(in the rows, 128 means zero)
Where one turn sends some rows of the set: a few examples, then the rows asked:
z_469: [137 108 118 127 136 105 112  98 104 138 131 133  89  92 116  97 151 142
 123 113 125 119 110 128 164 119 122 147 148  92 172 156 130 147 116  96
 103 123 100 141 128 156 132 136 115]
z_95: [110 107 141 136 110 114 119 125 147 126 142 129  41 111 144 142 132 101
 131 132 132 122 121 148 113 129 139 135 127 127  88  95 140 129  83  84
 125  93 114 160 103 148  87 140 105]
z_323: [129 154 125 157 144 137 146  93 106 110 112 120  70 121 161 137 157 154
 119 160 158 137 136 149 141 142 143 103 101 112 133 100 132 120 115 102
 151 122 117 137 125 135 121 150 143]
z_724: [141 160 134 171 146 141 156  97 114 116 118 135  94 124 165 159 163 142
 107 140 151 141 128 142 151 120 136 123 100 115 141 125 111 100 105  78
 139 136 119 146 127 131 135 151 142]
z_310: [ 84 154 158 115 119 145 118 122 106 153 142 143 128 136 166 141 151 136
 142 115 131 138 139 126 142 126 115 117 130 110  90 147 114 114 104 104
  87 109 113 146 156 150 126 130 108]
z_376: [124 108 111 131 142  93 108 107 111 134 138 122  81  88 127 108 145 146
 118 118 125 108  95 123 165 129 134 138 141  95 154 154 133 152 123 101
  91 133 100 138 133 163 132 132 114]
z_972: [125 130 154 143 106 115 132 122 139 121 144 135  66 113 139 135 129  87
 126 119 116 144 140 143 121  88 121 144 120 129 104 100 132 129  97  76
 111  90 121 178 102 137 103 145 111]
z_608: [130 117 109 123 145  99 121  95 111 123 133 126  81  94 118 102 155 144
 120 119 110 119 108 135 154 122 125 136 145  80 160 153 137 149 124 103
  94 119 101 139 122 149 134 131 112]
z_899: [133 150 138 155 143 148 148  94 113 127 128 135  79 110 173 163 156 157
 124 146 157 117 135 138 148 127 160 117 117 131 149 102 133 104 123  85
 134 152 118 146 123 142 132 140 140]
z_223: [ 81 145 153 103 115 144 110 114  98 152 134 138 113 133 155 119 152 145
 152 124 142 139 150 134 134 143 115 107 133 104  89 137 127 123 102 119
 108  95 110 136 154 152 113 131 111]
z_336: [137 117 138  96 133 122 136 127 142 136 147 117  77  90 141 159 112 145
 119 140 147 114 148 147  99 100 124 150  86 136 131 134 136 142  91 120
 114 119  96 113  99 143 167 136 124]
z_143: [ 80 143 160 108 117 151 116 122 107 160 149 146 120 134 168 144 153 142
 150 119 138 125 139 128 145 132 125 117 140 115  96 143 117 114 103 102
  89 117 110 147 157 154 125 129 103]
z_647: [151 146 135 159 125 147 134  93  99 131 103 124  83 115 162 145 166 149
 121 137 177 126 131 146 136 144 137 135 110 120 149 109 129 110 104  92
 165 131 119 133 133 149 123 144 145]
z_519: [126 111 109 139 144  96 106 105 109 130 136 120  85 100 122 109 156 139
 110 120 120 114  93 129 168 123 119 140 142  86 154 160 122 146 106  91
 100 124  98 145 133 153 140 141 108]
z_271: [139 123 139 107 133 135 113 128 134 129 154 105  87 107 136 150 144 134
 119 150 139 124 150 151 105  87 105 148  98 126 144 125 127 144  76 100
 125 108 102 133 103 135 190 160 107]
z_923: [129 104 151 144  93 111 122 141 138 120 121 116  69 131 146 135 130  92
 130 116 144 149 112 137 109 118 118 161 118 135 106  99 128 141  98  80
 122  95 133 173 126 160 108 148 114]
z_917: [130 130 131 109 138 118 116 130 138 129 148  90  75  94 146 167 140 138
 113 151 134 111 136 155  96  98 111 143  87 126 114 130 135 147  84 112
 122 116  98 119 105 141 175 143 112]
z_66: [127  95 152 117  99 128 150 130 155 124 136 141  59 129 147 152 130 104
 143 114 133 130 122 142 103 121 139 159 140 134 121 105 132 119  95  72
 107 108 130 172 104 150 108 134 106]
z_842: [137  97 142 113 130 127 110 140 137 140 152 115  85 106 141 147 115 144
 117 150 166 118 143 141 114 106 117 151  89 145 140 128 119 149  74 110
 128 112  97 124 110 147 178 158 119]
z_360: [ 91 143 154 100 107 151 109 115  95 156 129 134 119 137 157 124 156 141
 154 117 147 136 143 133 128 145 113 121 138 106 100 140 122 122 100 112
 108 100 117 139 161 157 119 129 110]

z_842 turns into z_336
z_95 turns into z_972
Now find these:
z_519 turns into z_469
z_899 turns into z_323
z_143 turns into z_223

